Which row each row swaps with, under one turn or mirror
The rows were stretched afterwards, more along some directions than others.
Z939: [ 24   7 -13   7  -5   7  -7  -2   7  32  38   6  -8   8  22  18]
Z384: [ 13  21  41  11   1   4  -8  47  26 -28 -28  -4  -1  18 -26  19]
Z983: [ 39  17  29  23  -3  29 -26  14  -7 -14  -2   8 -11  -3 -16 -65]
Z931: [  0 -23  -4  14   0   3   8 -14   2  36  32 -28   7   4   5  -8]
Z477: [-14  11 -39  17  -2 -19 -11  -3 -30 -12  -4  -4  14 -28  20  -2]
Z100: [  1 -25 -14  19   6   7   7 -18 -12  43  31 -31  10  -7   8 -14]
Z815: [ -6 -19  -7  13  -9 -12  34   5  -1   1  17  -7  13 -25  26  10]
Z595: [ 32   7 -35  14  18   8 -10 -18 -23  34  -2 -30   8  -6 -10 -40]
Z216: [ 13  20   3  18   3 -23 -15   6 -19   2  -1  -8  -9  11 -19 -17]
Z648: [ 26 -30   8   1  -6   2  26  11  15  -1   9   5  19 -22   6   0]
Z177: [  2  18 -45  -1  -6 -21  26 -15 -23 -11  -4 -10  -1  -3  -3 -49]
Z978: [  8  21  34  13   1  -1 -10  44  24 -28 -28  -4   0  18 -21  32]
Z393: [ 32  12 -22  18  10  20 -18  -8 -19  22  12 -27   2   5   1 -43]
Z130: [ 26 -10  17  -8  -9  16  19  26  19 -16   6  21   2   3  -2  17]
Z191: [  7  34  44   2 -12  -9 -35  26  13  -6 -10  12  -8  14 -27 -18]
Z295: [14  5 23  3 -9  7 19 12 24 -7 -1 29 -8 -1 13 18]
Z185: [ 34   9   4  17   1  29 -24   2  -9  22  27  12 -11  -4  10 -25]
Z140: [ 36  15 -20  22   8  25 -16   0 -18  13  17 -23  -2   4   2 -43]
Z816: [-16 -14  -9  11 -15 -29  22   3  -5  10  11  -7  16 -25  25  20]
Z699: [ -6  16 -57  -1  -9 -29  21 -27 -22  10  -2 -16   0  -2   4 -35]
Z36: [  4  13 -27 -14 -19   0  16  -6 -18 -13  24  26   4  -7  14 -35]
Z362: [-13  10 -49  19  -2 -19  -3   2 -30  -9  -1 -12  20 -24   5  -4]
Z947: [  0 -25 -17  21   9   0   9 -18 -26  33  25 -29  16  -7  15  -5]
Z84: [ 11  10 -32 -10 -11   1   9 -15 -25   3  16  18   2 -12   6 -53]
Z656: [ -7  13 -16  11   8 -16   9  -4  -9  -6 -19 -20  -3  25 -19   1]
Z196: [ -2  19  12  23   2  -7  -9  37  14 -25 -24 -10   5   5 -18  32]
Z305: [  4  -5 -23 -11  12 -22  20 -12   6  16 -40  -4   8 -11   0  34]
Z213: [  6  13  22 -20 -10   9  31  35  16 -26   4  24  -6  12   0  34]
Z132: [ 15   0 -23   8  18 -13  11 -13   1  28 -39 -20   7 -10 -14   8]
Z299: [  5  -1  18   5 -10  -1  19  21  21 -12  -2  30  -5  -8  13  33]
Z704: [ 32  20  -2  19  -4   2 -10   4  -7 -26 -14  -1  -3  -8 -21 -71]
Z403: [ 11  22  36  -9  -9   3 -11  38  20 -20 -15  30 -10  15 -23  17]
Z311: [ 19  34  -2  21  -4  34  -6   9 -14 -16  27   4 -21   6  13 -40]
Z303: [  4  24  -8  14   5 -25  -6  10 -17  -8 -13  -7  -9  12 -23  -2]
Z221: [-13  -2  11  16 -22  -5  23  17  -5  -7  23  10  -1 -19  22  22]
Z119: [  2  15 -49 -13 -15  -8  35 -24 -28   9  15   1  -8   1   2 -34]

Swapped with Z939: Z191
Swapped with Z303: Z100
Swapped with Z305: Z477
Swapped with Z947: Z656

